One vector is turned by the same rotation once a step. Each row is the vector after some number of steps, and that number follows the row.
The counts run from 0 to 328.
[ 98 133 176  69  86 102 131 111 126 143  83 133 151 132 148  65 117 144
 175 159 148 101 117 127 170 180 152 127 131 137 126 178 152  87 154 126
 116 136 132 168 138 140 125  76  81 161 121 106 131 129 146 116 138 124
 138 135 102 158 165 127 134 104 122 151 156 127 137 142 157  66 138  70
 134 101 122 101  72 132 156 131  80 102 104 134 122]  318
[154 101 158  73 102  92 116 119  69 139 116 142 155 174 123  81 109 131
 143 121 139 121 109 119 119 163 144 122 129 155 153 194 151  72 149 104
 103 128  97 169 168 110 138 109 102 119 138  75 120  87  84 130 171 137
 130 132 134 106 137 104 140 124 102 106 132 124 128 167 196  84  93 132
 133 120  92 119 125 132 142 146  95 155 142 113 110]  258
[124 120 188  83  82  79 141 117  79 137 106 158 157 145 133  75 115 125
 172 120 148  97 117 135 137 185 146 115 122 159 138 177 165  53 153 112
  95 117 141 150 152 118  91 115  89 149 137  96 113 126 121 131 137 136
 116 125 108 105 137 119 130 124 107 134 144 132 134 143 170  87 109 115
 164 106  83 126 105 129 167 131  86 110 131 131 125]  43
[121 133 158  86  89 104 149 135 129 157 109 151 182 136 133  71 114 135
 145 157 123  93 113 131 164 138 141 136 169 136 167 169 161 114 133 125
 124 103 103 175 145 118 153 134  74 162 100 146 105 107 130 144 149 112
 132 108 167 117 169 130 164 102 122 131 148 170 137 143 180  80 138  77
 133 109 120  93  74 130 153 147 106 122 114 157 122]  116
[154 130 124  78  96  99 142 101  94 129  85 109 136 143 140 102 136 145
 116 165 153  69  89 129 139 137 144 152 114 153 142 192 133 110 167 108
 141 113 110 172 119 114 158 105 100 137 125  72 111  93 133 131 125 138
 115 162  88 116 144 145 132 124 105  91 157 119 152 164 151 103 127 115
 143 110 154  84 124 145 148 186 101 118 130 101 135]  1
[145 138 152  76  89 125 111 140  99 112 107  78 132 163 147  76 123 135
 123 153 134 137 106 142 143 161 141 124 133 119  94 167 149  92 168 120
 119 118 122 167 141 110 137  93  82 144 104 109 137 106 148 129 173  98
 154 114 113 117 200 132 162 122 154 166 175 133 157 154 164 100 107 101
 113 135 131 104  68 142 122 150  69 133  91 136  94]  324
[137 143 165  79  98  98 145 138 103 160  97 143 148 143 129  78 106 147
 138 129 137  88 120 125 150 181 154 109 150 139 124 180 154 110 166 121
 121 137 115 154 115 107 115 122  69 168 125 124 105 135 173 123 155 146
  85 140 113 108 154 140 151 136 119 143 175 166 133 130 153  93 160  71
 163  95 135 113  91 156 159 120  72  98 121 133 158]  180
[104 111 166  84 102 107 124 104 119 150  87 138 170 168 140 113 117 121
 103 133 179  97  99 130 139 153 172 144 141 120 138 158 153 101 147 118
  99  92 117 169 157 121 113 136  78 107  96  89 140  84 128 121 105 152
 114 107 146  92 182 160 127 116 124 137 149 119 142 120 179 101 127 127
 130 103 157 125  84 114 169 145  66 161 125 117 122]  73
[160 169 162  72  86  87 146 106 132 134  85 109 141 142 141  86 117 115
 143 149 133  62 116 131 170 177 122 125 149 134  98 170 115  99 185 131
 132  82 120 144 140 122 105 131 104 139 141  84 139 134 152 106 147 131
  87 146 101 112 178 148 130 103 145 142 140 173 120 146 176  88 139  98
 140 101 130  76  88 116 118 139  85 142 107 120 134]  162
[155 116 174  75  83  81 150 118 103 108 142 139 148 148 157 105 117 121
 164 166 164  61 108 139 150 133 130 154 133 161 140 169 127  83 133 104
 115 106 114 164 166  98 109 119 101 150 126  98 116  99  97 113 147 151
 126 139 112 114 147 128 137  90 122 127 124 147 130 156 204  81 118 131
 134 113 122  81  84 125 157 195 110 153 136 121 116]  264
[159 129 171 119  94  83 120 116  86 140  95 140 131 146 142  95 125 113
 130 155 175  77 103 160 152 149 171 146 148 117 145 182 153  64 162 109
  95 106 119 157 146  91  91 167  89 157 116  81 143 108 114 111 161 147
  80 131 117  95 168 136 130 125 118 127 127 133 160 132 182 108 133 135
 137 134 168  94 111 135 166 155  88 148 114 113 130]  36
[154 110 147  74 133 106 123 106  92 148  97 155 141 142 138 108  90 136
 117 164 166 106 108 141 140 155 158 128 122 147 167 174 179 102 135 116
  98 111 106 164 139  88 145 127 104 125 120  57 114  96 120 123 141 122
 131 146 133 113 128 136 162 124  84  56 141 144 136 183 172  63 135 110
 116 127 141 132 131 147 141 167  91 119 109  99 142]  230
[155 117 159  49 113 109 128 127  91 142 110 115 134 172 125  99  76 158
 106 121 148 101 112 119 122 165 154 103 149 156 100 177 152 111 177 111
 137 104 133 165 125  97 141 136  89 129 114  98 102 110 159 146 153 121
  98 127 114  84 158 147 175 162 119 137 166 140 121 143 155 106 116  94
 157 113 134 150  95 157 124 124  50 130 152 119 132]  196
[106 120 148  76  99 125  90 113 127 128 107 126 175 152 141  87 105 129
  96 148 166 132  88 156 136 176 176 118 136 141 153 151 166  93 139 129
  80  94 112 167 156 113 127 121 102 123  78  84 124  87 135 118 116 140
 145 104 153  94 180 141 144 133 123 144 144 134 163 145 173  85 119 131
 109 104 142 123  85 122 128 153  81 165 107 125 110]  83
[155 131 129  70  47  81 137  80 109 120 108 112 141 125 129  74 132 144
 130 160 133 107  79 154 159 174 121 116 110 174 150 169 144  85 161 119
 111 120 150 158 131 105 142 131  96 150 115  97 118 139 121 128 132 130
 105 143  96  94 130 143 152 132 120 124 141 142 151 157 164  79 110 117
 160 128 110 100  99 128 142 144  86 104 131 138 132]  6
[145 105 165  87  91  85 116  94  93 153 108 150 154 150 135  98 110 154
 123 152 155 111  91 149 150 152 163 129 142 130 160 188 171  88 135 110
  83 130 116 151 162  92 134 137  96 148 104  84 127 118  78 107 150 160
 102 132 140 105 125 142 126 111 110 122  99 134 134 152 207  90 125 116
 122 141 133 120 120 137 148 136  83 122 132 129 134]  246
[156 137 128  86  67  76 138  79  91 133  90 121 135 129 128  75 130 150
 135 167 144 121  94 151 166 168 107 124 119 169 156 182 157  97 170 116
 105 117 150 147 136 107 152 141  97 149 135  96 124 137 117 145 144 115
 108 152 107 104 127 151 161 125 101  99 159 156 146 179 153  73 102 114
 151 127 115 102 114 137 146 155  83 107 120 134 134]  5
[130 115 149  64 103  87 111  74  82 139  73 117 141 142 145 111  98 164
 119 142 153  93  94 117 163 153 159 125 130 152 123 167 161 116 154 107
 102  88 149 144 142 122 124 155  95 132 117  88 146 132 104 114 121 132
  90 140 124  88 151 181 148 131 117 133 138 122 126 135 161  79 117 109
 173 106 142 135 117 138 171 115  66 134 144 117 136]  209
[169 133 142  83  80 104 141 125  89 127  98 107 139 157 139  86 146 123
 115 136 136  71  84 147 131 156 119 136 132 149 133 198 129  96 190 118
 157  94  85 156 131 109 148 130 100 132 138  68 120  99 161 138 117 139
 114 143  95  98 173 142 153 132 114  97 185 139 143 163 163 125 117 127
 146 112 133 102 110 126 125 173  90 120 127 118 135]  12
[123 139 160  73  93  84 129 120 118 152  85 156 173 132 130  74 110 141
 147 153 113  95 120 114 161 144 146 145 155 142 167 157 165 121 122 128
 119 108 115 171 155 131 141 123  71 146 110 130 113 116 114 142 141 104
 129 116 159 118 167 121 148  91 120 122 138 155 128 150 185  54 130  75
 148 106 104  85  82 137 139 149  99 134 119 137 121]  117
[160 116 139  58 108 107 128  90  93 136 130 112 139 153 161  93 107 144
 102 136 157 127  84 144 140 171 135 109 116 172 139 189 156  95 171 112
  99  95 121 155 141  79 152 107 121 131 120  72 107 119 125 121 154 121
 151 136 114 107 126 137 165 140  99  98 147 143 122 186 177  79 105 126
 116 137  96 135 111 136 121 167  97 115 123 127 136]  232
[100 124 166  99 120  87 142 107  97 144  92 139 129 147 154 121 100 114
 134 152 189  79 127 141 127 151 156 155 123 151 135 169 158  76 145  98
 100 104 142 182 143 119  99 100 115 135 113  86 129  90 123 117 133 146
 132 121 120 124 153 156 141 115 111 103 152 111 151 136 162  71 134 114
 117 117 132 110  95 133 188 183 102 156 131  87 121]  64
[137 167 103  79  77  93 151 110 130 152 110 113 146 147 130  64 144 133
 110 152 138 104 118 128 138 154 114 140 133 157 154 195 142 112 175 113
 128 122 115 179 116 120 149  92  98 152 128 131 119 106 140 127 158 112
 122 157 110 123 140 128 150 129 123 103 187 170 152 155 144  79 142  97
 116 117 118  72  64 134 118 165  97 137 114 100 113]  141
[133 136 156  89 108 124  81 121  79 137  77 112 127 162 122  84 107 139
 144 159 143 149 109 122 141 154 172 132 129 112 125 170 171  90 151 124
  93 131 134 167 149 122 125 110  79 140  94  90 139 113 115 117 169  95
 130 122 141 122 182 120 154 111 135 150 149 117 149 157 149  82 114 114
 121 119 143 108  93 149 128 134  67 140  98 116 100]  322
[166 171 153  74  87 103 124 112 125 152  89 120 126 145 127  82 102 128
 127 137 136 110 117 133 158 175 127 126 157 122 129 158 151 111 193 129
 108  91 120 144 139 104 118 167  94 131 134 100 141 128 139 132 174 115
  85 136 130  90 182 146 158 128 137 107 146 180 122 147 166  89 124 102
 134 134 139 104  93 123 108 127  62 154  99 104 117]  160
[160 116 139  58  95 121 138 100 113 139 147 121 140 155 156  81 104 156
  93 144 153 121  72 160 140 170 131  94 132 166 151 190 155 102 167 123
 100 103 108 152 143  67 149 122 107 139 106  96 104 123 134 116 150 131
 132 128 119  87 148 141 164 150 117 114 138 143 125 178 183  94 110 116
 120 142 106 140  97 126 121 157  83 105 123 136 137]  233
[119 155 111  74  55  86 133 103 142 170  92 143 155 142 120  68 123 152
 111 158 118 109 119 140 168 161 119 129 156 148 173 162 163 120 165 118
 111 123 126 171 131 108 143 141  80 155 120 153 127 110 127 140 146 117
  75 139 139 101 137 134 155 123 125 103 164 183 157 140 154  76 148  88
 140 114 124  84  71 137 130 123  80 146 123 128 123]  143
[168 123 179  90  76  62 149 123 104 123 130 139 134 155 140 113 109 132
 154 155 153  83 129 145 155 149 114 153 140 145 134 167 132  80 137 109
 103 109 117 164 177  93 108 134 101 136 138 113 146 102  85 131 160 143
 126 123 129 110 150 133 140  90 132 116 114 155 127 152 211  83 115 135
 128 139 121  87  88 122 162 179  93 153 130 120 128]  263
[104 116 182  93 117  79 151 110 110 152  89 144 142 153 147 132  96 119
 128 157 197  68 126 138 138 139 158 144 143 127 129 168 161  78 136 106
 101 105 150 175 155 107  85 122 104 127 100 105 135  97 117 122 127 158
 107 111 115 113 155 154 145 109 123 103 136 124 150 132 169  78 149 110
 111 119 161 114  97 131 191 165  80 150 121  99 137]  63
[115 106 160  54  55  95 149 110 121 148 129 146 164 173 124  80  95 157
 133 126 152  94 118 133 136 167 126 105 159 146 138 186 139  83 176 112
 120 114  98 178 158  86 131 119  93 134 124 138 126 111 123 133 142 156
 126 113 114 100 132 129 143 122 109 134 136 134 139 138 165 112 105 117
 115 124 108 117  69 107 141 135  72 147 166 142 122]  271
[171 121 179  94  74  72 146 122 101 133 139 142 135 164 135 117 104 132
 135 156 150  92 106 143 143 143 114 143 161 137 140 175 133  77 138 113
 108 125 101 170 167  88 125 153  90 130 117 122 136  96  94 142 152 149
 103 120 148  98 153 128 157 106 127 114 125 163 136 144 209  99 107 119
 118 147 122 110  86 129 157 155  77 146 129 138 126]  262
[135 133 170  72  97 115 149  98 136 129 116 110 149 151 167  85 103 114
 105 150 146  93  85 160 165 157 142 125 149 133 118 170 141 105 157 128
 100  98 113 164 169 116 136 101 105 147  90 111 139 128 111 100 135 131
 142 104 122 115 180 145 135  94 146 166 123 144 133 139 194  83 135  99
 102 129 118  96  61 101 134 157 103 124 105 147 116]  98
[165 115 169  66 111  86 156  98 100 122 103 125 140 144 158 118 117 129
 131 150 157  78  95 131 170 157 121 142 121 160 117 173 133  93 141 126
 143  82 123 151 162 121 136 137 108 121 129  68 128 125 126 136  99 139
 129 131 109 106 168 171 141 108 124  87 138 150 111 161 201  80 125 113
 146 117 115 131 105 135 158 163  81  99 117 125 159]  226
[155 125 168  92  60  94 151 103 110 130 127 121 133 149 140  85 127 123
 108 143 158  83  81 167 136 174 155 117 139 137 124 188 153  57 169 122
 105 138 126 158 147  84  98 124 103 159 114  98 123 119 131 114 154 162
  96 120  95  87 142 132 131 134 121 154 114 149 144 122 174 109 124 123
 122 134 130 109  76 123 149 139  83 118 130 140 144]  34
[110 122 168  82  96 128 135 122 117 182  96 150 165 157 137  74 109 152
 121 136 139 124 105 130 146 165 153 124 169 140 163 196 175 120 159 118
 117 120  95 185 150 111 167 107  78 146 106 135 113 111 134 133 148 106
 126 102 141 125 169 121 144 113 124 117 151 134 126 147 172  93 130  82
  96 129 116 122  72 114 141 139  74 103 108 154 127]  105
[129 108 180  77  83  98 169 119 123 137 119 122 153 167 144 119  87 133
 119 133 175  61 114 140 135 156 142 125 141 145  98 176 141  75 172 106
 117 111 138 168 156 102 105 117 103 124  94 116 132 100 144 137 119 152
 113  98  96 100 158 166 144 132 127 143 144 124 138 124 166  99 120 105
 115 119 130 122  66 122 172 156  74 137 135 128 131]  61
[133 108 135  56 113 106 120 103  79 121  86  96 143 159 160 115 114 148
  97 147 160  83  86 119 127 146 177 125 106 152 102 191 143 111 167 108
 129  99 122 165 142 117 139 117  99 116 105  63 123 108 123 111 110 150
 124 143 111  94 159 181 133 137 126 132 156 111 125 141 166 100 133 124
 158  99 159 122 108 146 160 148  88 133 142 116 130]  211
[123 126 152  81 109 132 130 120 100 166 100 135 166 156 155  63 128 129
 123 132 138  98 100 122 139 143 161 130 144 140 148 202 157 114 161 116
 135  81  94 172 143 137 161  91  99 141 124 102 117 100 129 106 143  95
 161 126 131 149 173 122 133 109 135 124 166 119 118 160 168  84 128  87
 103 118 106  99  76 119 143 181 111 112 111 129 115]  103
[143 154 141  59  61  91 143  80 123 166  77 111 145 155 122  83 106 153
 124 131 121 102 118 108 155 159 115 132 167 148 138 177 134 106 168 110
 131  91 129 170 152 130 137 123  92 130 129 122 149 126  94 134 144  95
  94 131 121 105 154 143 138  93 144 135 123 146 126 133 172  80 113  93
 132 134 104  84  80 114 125 121  80 158 145 118 101]  134
[114 145 163  78  61 105 113  98 148 142 106 125 157 139 131  71  98 146
 121 163 151 115  97 161 160 184 162 108 141 124 132 150 154  86 172 132
  89 133 118 178 141  95 108 107  90 149  81 116 126 127 142 106 159 149
 126 116 112 114 163 142 140 116 131 150 123 137 155 141 146  91 134  92
 108 108 154 112  58 110 131 139  74 134 114 140 114]  309
